The rows of A fall into several groups, which share some directions, and each row is roughly a mix of its group's hidden directions.
A:
[[-38 -12   6  29  14  16 -36  13 -24 -11]
 [-22   6  26  -2  39 -13 -21  33   9 -25]
 [-33 -23  31  24 -15   6 -12 -12  35 -11]
 [ -2  -9  32 -15 -21  11 -19 -30 -31 -32]
 [ 18 -43 -21  -1 -20  34  -5  20 -19  14]
 [ 16  -3 -16   9  45  -6 -34 -20   8  27]
 [  3  22 -47   8 -31  34 -14   4  -1   2]
 [  7 -19 -49  37 -14  -1 -15 -17 -11  12]
 [-33  -4  33 -22 -16  24 -40   6  -1   0]
 [-17 -17 -28 -23 -35  31 -11 -27 -14   4]
 [ 41 -21   4  19 -19 -24 -26 -30   5  10]
 [ -3   7  52 -19   8 -34  16   2 -15  17]
 [  1   1  10 -15 -46  -2 -28 -40  15  -1]
 [ 33 -15  -9 -13  36 -36  -7 -14  -6 -26]
 [ -1  15   7  24  53 -31  -2  12  12 -13]
 [  4  -7  -4  -7  20 -45 -15 -28 -30 -26]
 [  4  27 -15  40  28  -2   6  13  24  31]
 [ -9  16   1   3   4 -33 -52 -25  16   9]
 [-13  25  15 -12 -27   7  -6  24 -46  21]
 [-19 -31 -21 -24  -7 -40   6 -14 -10 -27]
 [ 34  -5 -43   8  31 -24  -4  -6  16  11]
 [ 13  -3  40  23   0  31 -18 -30   7 -24]
 [-22  30  -2 -17   0 -10 -43 -28  27  -7]
 [ -6 -16   4 -44  23  24  -4  36 -18 -12]
 [ 39  -4  27   7  19  29  -8  15  36   2]
 [ 18  18  25  -7  15 -14 -29 -18 -46 -11]
 [  4 -18 -18 -24 -25  37  10  24 -33  -7]
 [-25  14  -3 -12 -30   1  -2 -22 -52  -7]
 [  7   9 -28   7  -5 -42 -21   7 -34  26]
 [  9 -19  42   6  20 -20 -34 -14   9 -23]
 [-23 -43  -7 -22 -16 -17  11  16  34  -9]
 [ -1 -23  45 -10 -21 -22 -27 -25  -9   0]
 [-26  37  17  -6   8 -28  -6 -37  17 -13]
 [-14  -7 -45   2 -15   8 -10 -36   6  34]
 [ 11  17  40 -19   1 -39  21 -17  10  20]
 [ 14  20  35 -18   4  13  40 -24  -9  21]
 [ 16  10  24 -27  -8  25  27 -30 -12  31]
 [ 14  -5 -36  14  24 -31  18  28   7 -27]
 [-46 -19  24   8 -37  13  -3  -4  20  -3]
 [-23   2 -10  60  -9 -20 -10   0  -2 -18]
 [  9  10 -17  27 -16 -43  19   8  28 -24]
 [-35   0  15  36  30   0 -23  17 -16 -18]
 [-16  32 -42   6   8 -12  29 -17   5  25]
 [ -7 -17 -17  28   1  -4  18 -45  18  32]
 [-32 -19 -31 -21 -35   4  30  11   8   2]
 [-25  12 -31 -10  15  27  20   0  37 -24]
 [ 24 -28  22  21  36 -33   7  11 -15   9]
 [-20  21  35 -29  20 -20  36   0  12   4]
 [  4 -17  17  -5 -11  -9 -64 -10   6  -4]
 [-17  16 -44  -5  -2  35   7  -3  32 -19]
 [-16 -13 -11  -2  34  -6 -14  46  -6 -32]
 [ 11  18  -1  -2   2 -43 -26  30 -35   2]
 [-10  -5  16  24  15  -4  13 -44  42   7]
 [-43  -9 -14  35   2 -24   7  -5  32   8]
 [  8  13 -11  43  25 -40  14   2  15 -14]
 [ -9 -15 -18  -6 -40  -1 -48  -2  22   0]
 [-36  13  30 -24 -16   8  -5  19 -38   4]
 [  5  -4  20 -48 -12  38   9  -7 -17  21]
 [-19  23  45 -28  -8 -18  13   7 -24  18]
 [ 13 -29  -4 -16 -20  25  13 -30   1 -42]
 [ 13  -9 -19 -22 -15  28  -5  47 -28  -5]
 [-15  30  40 -34 -13 -20  18  -7  -1  16]
 [-11  -7   5  -8 -16  15  55 -10 -32 -15]
 [  8 -41   1  27 -12 -19 -17 -33  -9  25]
 [ -2 -14 -21   0 -29  21 -30 -33  28 -21]
 [ -8 -28 -27 -18  16  13 -47  24  -5  -3]
 [ 29  18 -47  10  15  17  30 -11  -4  -1]
 [  8  30   3 -15  18  -6 -38  42  16 -11]
 [  6 -21 -23  -8 -15  39  37  21 -22   3]
 [-32   4  11 -10 -47  35   8  10  -6  13]
 [ -7  14 -38 -20 -13  17  33  20 -32   4]
 [ -2  10  -6  26  28  -3  13 -19  50  21]
 [ -1  -7  -7  12 -22  23 -29 -40  -9  37]
 [-14  -5  -1  28 -18  21 -33 -35 -14  28]
 [ 18   8 -44  13 -32  22 -21 -19  19  -2]
 [-51 -24 -16  -1 -30 -14  16   3  18   1]
 [ 23 -36  32  17  20 -34  -9  -3 -15   6]
 [-20 -15 -28  26 -22 -10  -1  33  -7 -36]
 [ -6  22  43   7  14 -42   9 -12  -4 -22]
 [ 14 -26   4   0 -22 -22 -16  11 -54   1]
 [ 26  -4  44 -29   1   5 -30   3 -23 -13]
 [ 21 -23 -12  -2   1  45  13  42   5   3]
 [ 12 -21  31  39  19 -26   3 -20  22  11]
 [ 11 -11 -14 -40 -23   9  36  28  -9 -18]
 [ 45  26   6  24  38  12 -10 -10  -2   1]
 [-54   6  18  15 -36   9  -5   1  -1  16]
 [ 13  -6  54  14   6  21 -29  -2  21  -6]
 [  2   4 -38 -16  -8  35  30  30 -16   5]
 [  3  29  23 -21  13 -28  38 -10  24  13]
 [  7 -52   2  24   7   2 -36  -3 -14 -16]
 [ 43  -9 -32  28   7 -10   0 -18  30   2]
 [-33   4  35  16 -23  29   4 -13 -31   5]
 [ -2  23   6 -29  -4 -14 -12  34 -36  30]
 [ 27 -13 -11 -24  25 -36  -7 -16 -24 -28]
 [  0  30 -21  -7  16  16  44  35   1  -1]
 [-45   2  40 -34  -9   3  -1  -4  -7 -13]
 [  7   7  22 -47  24 -10   6  30  21 -15]
 [-18 -38  19   8   5   8 -28  17 -39 -12]
 [ 37  23 -34  20  32   4  15 -18  -9  -4]
 [ 39   9  34  20  29  20 -22  -5  13  -5]
 [-36  15  25 -20  17   5  22  32 -28   2]
 [ -8   3  30 -21  52  17 -19   6 -11  11]
 [ 38   4 -29   8  27 -21   2 -26  17  25]
 [-18  12   5 -41 -26  16   0   1 -31 -32]]
In each list below, two rows fit none of the groups, and each other row fits one group, some only roughly. Which are they? Name them in the order they come.
- Q_907: [ -2  -9 -10  24   0 -37 -29 -35   5  30]
- Q_812: [ 16 -42  -2  -4 -18  25 -43  14  -2   7]
- Q_67: [ 24  15  38 -12   4  38 -24 -15  21   1]
- Q_930: [  4 -21  44 -30 -24  24 -15  17   9  -7]
- Q_523: [ 20   3 -32  -7   3  14 -11  55 -13  12]
- Q_718: [ -3  22  20  12   5 -56 -12 -16 -21  -4]
- Q_133: [  4 -32  -3 -13  -1  -5 -61  -3   7  -6]
- Q_160: [-22  13  13  45  21 -21 -33  -9  14  -2]
- Q_520: [-13  15 -10 -21 -20  14   2 -36  46 -13]
- Q_670: [  8 -10  17   2  12  14 -45   6  47  -4]
- Q_168: [ -1  10 -44 -12 -21  18  33 -14 -28  -6]
- Q_396: [-32  31 -21   0 -10 -12   7  11 -37  31]
- Q_609: [ 13 -29 -34 -24   5  31  -5   9 -32  14]
 -> Q_67, Q_133
- Q_845: [ 19  -4  18  21  25 -18 -32  17  39  15]
- Q_880: [ 22  50 -32 -12  10  10   2  -6 -16  18]
- Q_859: [ -7  35 -22  -1  23  10   9  16  46  14]
- Q_952: [  7   5  20 -18  -5  -3  25  32 -45 -26]
- Q_136: [-25 -32  -3 -14 -32  18  20   1  34 -17]
- Q_982: [  8  14 -45 -12  -9   0 -13  36 -29  16]
- Q_764: [ 25  15 -31 -13 -10  24  20 -19 -38 -15]
- Q_758: [ -1  -8   0 -48  -2  -4   0  42  14 -27]
- Q_837: [ -9 -11  19 -18   5 -13   2 -39  46 -20]
- Q_943: [  1  13 -43  -9   8 -29  17 -12 -41  -1]
- Q_796: [-26 -29 -25  10  27  30  -5  13   4 -32]
- Q_774: [ 37 -21  -8  17  22 -11 -27 -10 -14 -35]
 -> Q_880, Q_774
- Q_263: [ 18  12  -2  23  -6 -48 -10   8  19 -35]
- Q_197: [  6  13   7  30 -26  10  30 -38 -21  19]
- Q_195: [ 12  15  -3  25 -13 -18  35 -32 -19  32]
- Q_532: [  3  12 -11 -19  19 -45 -22   6 -39   3]
- Q_364: [ 18  -6 -38  15 -32 -20 -18 -20  28  10]
- Q_708: [ -8  10   3 -13 -52  18 -33 -17 -17   6]
- Q_438: [ 31  -6 -17 -33  33 -12  21  26  14 -15]
- Q_466: [ 29  39  15  11  31   5 -15  18 -10  26]
- Q_597: [ -1 -23 -23   1  30 -47   7   4  29  -6]
- Q_172: [-27  42 -27 -27  -6  13  29  -9  -6  -9]
- Q_215: [-14  46 -27  -4   2 -32  10  18 -23   7]
- Q_900: [-20  -5 -31  -5  -8  37  27 -33  18  14]
 -> Q_263, Q_195
- Q_339: [ 22 -21 -38 -22  -3  12 -33 -15   6  26]
- Q_599: [-13 -13  -2 -36 -31  41  -9  -7 -16 -22]
- Q_114: [ -4   0  28  -2 -10 -46 -15 -28 -31 -10]
- Q_691: [-12 -10  32  25  -2   5 -39  -3  31 -27]
- Q_558: [ 21   0 -21  29  20  -9 -22  16  33  33]
- Q_344: [  4  24  20  39  16 -14  28 -32 -10  12]
- Q_672: [-13   0  -5  22  24 -12  21   7  30 -48]
- Q_316: [-22   4  46 -32  13 -22  16 -17  15  -3]
- Q_436: [ 10 -44 -24  20  -9  28  17 -10   2  27]
- Q_786: [-40  27  32 -35  -6   2  17   9 -11   3]
 -> Q_691, Q_672
- Q_443: [ 17 -13 -38  16 -36  -8 -22 -24  17  16]
- Q_658: [ 34 -42   7  25   0 -20 -28 -16  -5   1]
- Q_626: [ 21   2 -15 -47   5 -23   0  31 -26   8]
- Q_990: [ -4   2  27 -19 -14  -6  34   5 -41 -29]
- Q_960: [-16  17  22   8   3 -13  60 -11  10   6]
- Q_657: [-21  11  48   3 -26  23 -26  11  -7  13]
- Q_770: [  7  50 -17 -16 -36   9   9 -12  15  14]
- Q_652: [ 12 -42  27 -27   6 -11 -17  -7  14 -32]
- Q_999: [-16 -36 -19   4 -23  10  21 -21  24 -32]
- Q_704: [-12 -14  37  -3 -33  42  -2  -5  20  -5]
- Q_995: [ 29  -8  -9 -42  -6  16   0  29 -25  24]
- Q_209: [ -9   1  23   7 -10  37  25 -25 -36  21]
- Q_723: [ -7   9 -37   7  21 -52   4   7 -13  13]
 -> Q_960, Q_995
- Q_646: [ 22 -24 -55  -4 -13 -15 -10  17  12  -9]
- Q_674: [-24  -3  24  -8 -21  -7  20 -46 -21 -21]
- Q_472: [ -8   2  28 -30 -18 -10 -24  -5 -48  -7]
- Q_736: [ -3 -41   6 -14 -23  22  11 -17  24 -34]
- Q_256: [ -5  35   3 -16   9  -4  40  29 -22 -22]
- Q_53: [-19   5 -21 -13 -36  30 -22 -25  22 -18]
- Q_675: [ 19   1  14   2  19   9 -37  47  23  -7]
- Q_220: [  1  38  29 -25   3  -5 -27 -23 -21 -22]
- Q_580: [ -8  19   9  10  10 -18  61  -9 -16  -4]
- Q_817: [ 21  34   1  25  43 -21 -11  10  -5  19]
- Q_941: [-11  12  44 -14  12  29  29  -6 -29   7]
- Q_915: [ -8 -18 -23 -12 -27  -3 -46 -25 -17  17]
- Q_273: [  8  17  16 -22  22   7  -2  58  11   2]
- Q_46: [ -4 -21  35  20  -2 -31  17 -39 -11  -9]
- Q_270: [ -5   0  52 -16 -17 -31  -8 -15 -17  17]
 -> Q_220, Q_273
- Q_924: [ 15   6 -17  36   7  -1  -3 -41 -11  37]
- Q_203: [-10 -24  32  -2 -26  39   4   0  33  -5]
- Q_361: [ 37 -15 -41 -25 -11  17   1 -12   1  26]
- Q_852: [ 16   1 -25 -16   4  33 -19  50   7   4]
- Q_317: [-12  -2 -13  12  10   3  35  35 -29 -36]
- Q_613: [ -8 -23  -7 -12 -35 -12 -24 -24 -42  -5]
- Q_548: [-5  7  8  2 16 29 58 11 18 -6]
- Q_598: [ 42 -31 -25 -22   5   4 -14  27 -16  12]
- Q_768: [-27 -10   2   5  16   7 -61  10   4  -2]
- Q_799: [ 10 -30  35  -2  16 -31  -2 -32  21 -12]
- Q_892: [ 32  33   7   0  30  -5 -17  14 -31  23]
- Q_86: [  8  17  37 -18 -37 -22  -9 -25 -12  19]
- Q_621: [-44 -30  -8 -14 -11 -24 -18  -5  23 -20]
 -> Q_598, Q_621
- Q_37: [-16  -2 -36 -24 -16  49  -2 -10  13   4]
- Q_933: [ -1  30 -11 -12  -6 -35   1  15 -49   0]
- Q_486: [ 17   2  22  32  30 -22  41  14   8   2]
- Q_118: [-10 -14 -36  22  15 -31  18 -32   1 -21]
- Q_633: [  1   0 -50  14  22  32  11  13  17 -17]
- Q_211: [  7  45  15   4  28 -26  11  28  10 -17]
- Q_333: [ 21  -6 -14  55 -19 -17 -10 -11  24  -3]
- Q_988: [-39   5  33  17   3   4  10  26 -23 -29]
- Q_836: [ -1  44   3 -12  11 -23  14  37 -24 -16]
- Q_57: [ 19 -34  -7  14  -7  15  10 -30  42  17]
 -> Q_333, Q_57
- Q_555: [  8 -15 -28 -23 -50  -9   3  19  16 -18]
- Q_493: [  3 -15 -39  16   4  36  23   5  19 -29]
- Q_59: [-15  16 -37   8  -2  38   1  36 -20  -3]
- Q_887: [-15  14  13  52 -18 -10 -15 -32   6  11]
- Q_648: [ -4  20  24  11  30   8  34   2  42 -10]
- Q_429: [  4  21  -8 -22  -6   7  27  45 -32 -16]
- Q_549: [-30  13  31  43   5  -8 -31 -14   5   0]
- Q_757: [-11   9  44 -21   0  10  48  -3   1  11]
- Q_666: [-10  30  47  24  18  -9 -12 -24  10  10]
- Q_98: [  0  37  29  -1  29 -13  17  25  21 -22]
 -> Q_493, Q_757
- Q_50: [-37  26 -34  24 -17  -3  18 -12 -19  15]
- Q_187: [-25  -3  33 -14  -2  27  19  24 -35 -18]
- Q_841: [  6 -35  29  23   9  10  41 -16  16  -9]
- Q_842: [  9   3 -17  12  29 -35 -33   2  37  -2]
- Q_137: [-14  44 -23 -24 -12 -24  -5  11 -31  -9]
- Q_78: [ -8 -24 -14  19   5  31 -52  12  -7  -7]
- Q_492: [ 41 -14 -36 -26   3   9  24  -8 -13  19]
- Q_797: [ 33   3  19 -39  12  -5 -16  37 -13  15]
- Q_974: [-22   0  42  -2  -9  35  11 -30   4 -23]
- Q_785: [ -5  -7 -20   4 -24 -13  20  -6 -57  14]
- Q_578: [ 18 -15   5  34  15 -44 -22  10   2  24]
 -> Q_78, Q_974
- Q_697: [  8 -39 -11   9 -13  16 -38 -26  16  24]
- Q_737: [ 10 -11  50  10  -1 -34  -1   3 -22 -25]
- Q_277: [ 28 -16   9 -46   0  23   0   0  31  17]
- Q_93: [-18 -33 -14 -19 -44  -7   3  -1  16 -29]
- Q_977: [-30 -27  30 -14  39  -8  15   3  10 -20]
- Q_90: [  4  11  22   7 -24  22  14 -43 -16  33]
- Q_800: [  5  17   5  42  21 -28  41 -11   0  -4]
- Q_530: [ -4 -30  21  -4 -21  35   3  -2  42 -17]
- Q_18: [-20  14  21  19 -41 -22 -17  -8  32 -11]
- Q_225: [-12  -5  49 -21 -20  -3 -35  16  -9   7]
 -> Q_277, Q_93
- Q_679: [ 11  42  10 -16 -43  -7   5 -13  -1  27]
- Q_608: [-14  46   9  -9  25   0  29   1  30 -15]
- Q_909: [  1 -16  10  15 -16 -43 -13 -27 -38   7]
- Q_722: [-25 -11  39 -11   1  -4  -9  22 -46   4]
- Q_958: [  9 -36  41  24   1 -10 -15 -29  15  -5]
- Q_914: [ 25   6  -4  13  19 -12  -2  59 -12  11]
- Q_838: [-20 -18  32  -9   5   7  44  16 -22 -23]
- Q_778: [ -7 -28 -35  13 -19  31 -12  -3 -37   6]
- Q_306: [ -4 -29  37  19  -6 -17   0 -46   0  -6]
- Q_537: [-10 -11  10  26  30 -36 -10  33  23 -14]
- Q_971: [  4 -11  -2  15  -9 -36 -44 -29  -7  22]
- Q_390: [-56  -4   0  30 -13 -17  -1 -22   2  -7]
- Q_660: [-20 -46   5   8   0  15 -36  -4 -14 -26]
 -> Q_838, Q_537
- Q_355: [-26  40   6 -28   4  19  27  -6   9 -27]
- Q_542: [-11  35  28 -18  -3 -32  -3   9 -26 -29]
- Q_402: [ -5  -7  -7 -31 -25  -9  11  42  13 -35]
- Q_773: [ 10 -19   9  -6 -37  -4 -33 -40  19 -10]
- Q_165: [ -6 -17 -46  -5 -12  11  37 -14  16 -22]
- Q_423: [-10 -26  36  11 -11 -11  -3 -50   7  -2]
- Q_683: [-20  41  23 -26  -1  -8  31  18 -14  19]
- Q_488: [-30  37 -20  -3   7 -11  15 -37  23   8]
- Q_582: [-14  -5  15  -5 -28  21 -51 -21   5  18]
- Q_455: [  6   9  61  -6   9 -26  -4  15  14   5]
- Q_956: [  4 -51  10   4 -29  20 -15 -27 -12   1]
- Q_141: [-23  -8  -6  31 -48  11 -25 -19  -6   4]
- Q_307: [ 48  -5 -23  -2  25 -18 -10 -12 -32   0]
- Q_134: [ -9 -12  -3 -30 -41  38  17  19  11   1]
 -> Q_455, Q_307
- Q_383: [ 24  19 -45  28  17  25   0  13   9 -13]
- Q_378: [  6 -11   6 -55 -19  22  14  25  -8 -10]
- Q_109: [ 20  20  -5  29  -5 -33  35 -23  23   3]
- Q_923: [  1 -36  24 -18  15 -35 -23   9  18 -23]
- Q_338: [ -8  24  -1 -15  11  30  49  20   9 -20]
- Q_606: [-22   9  40   1   6  27 -37 -20  -2  19]
- Q_251: [ 21 -10 -25  21  13 -22 -36  16   3  36]
- Q_294: [ 35  30 -32   7  31  -1  13  15  -8  22]
- Q_632: [ 13 -26 -26  -3 -32  13 -10 -23  41   8]
- Q_733: [-16 -24   6 -26 -43  28  17  18  18   0]
- Q_425: [-36  13  47  14  23  10  -8   7 -20  -9]
- Q_678: [-11  -4   1  50  23 -13  -7 -29  28 -11]
 -> Q_383, Q_632
- Q_901: [ 11 -34  13  -9 -19  32   6 -10  31 -33]
- Q_31: [-10  51  -7 -23   5 -28 -15  21 -14 -12]
- Q_414: [-35  32 -14  15 -28  18  12   5 -17  30]
- Q_592: [  3  -9 -29   1  26 -29  -6  37  17 -30]
- Q_159: [ -6  -3 -30  21  -4  34 -13  34 -34  -1]
- Q_88: [ 37  30 -27   5  31   5   7  18 -11  25]
- Q_362: [  4 -28 -29 -24   0  35 -27   6 -28  12]
- Q_509: [ 29 -36 -17  -8  11   6  18 -15  29 -33]
- Q_624: [ 17 -19 -42 -14 -10  -9 -40  -4  25   8]
- Q_259: [ 12  26  34 -11 -14   1  44 -26   5  14]
- Q_320: [-28  12  16  43 -22 -18 -28  -7  20  -8]
- Q_35: [-26  11  -3 -35 -17  33  19 -19 -10 -29]
- Q_902: [  3   8  11  34 -27   9  27 -36 -19  25]
- Q_24: [-16   6  28  -1 -48  25  11 -10  25 -14]
- Q_965: [-36  16  19  17  28  13  12  31 -28  10]
 -> Q_24, Q_965
- Q_877: [ -7  16  -6 -21 -28  30  14  36  -4  34]
- Q_352: [-11 -32  -1 -18 -24  38  28  23  -3 -18]
- Q_432: [-32   6  17  46 -10   2 -29 -22  -5  12]
- Q_591: [ -7 -16  11 -20  -3  43  21  12 -43  -1]
- Q_174: [ -9 -21 -33  -2 -17  39  33 -17  -2  15]
- Q_212: [  3   3  32  14 -14  57  -5  -9  18  -5]
- Q_367: [ -8  44   6 -12 -14  39 -25  20   5 -11]
- Q_895: [-30  -4   9  -3   7   5  10  42 -19 -42]
- Q_831: [ 37 -29  17  19  18 -37   1 -16  16   3]
- Q_522: [ 14   5 -26   1  26  24  -7  40  32  18]
 -> Q_352, Q_367
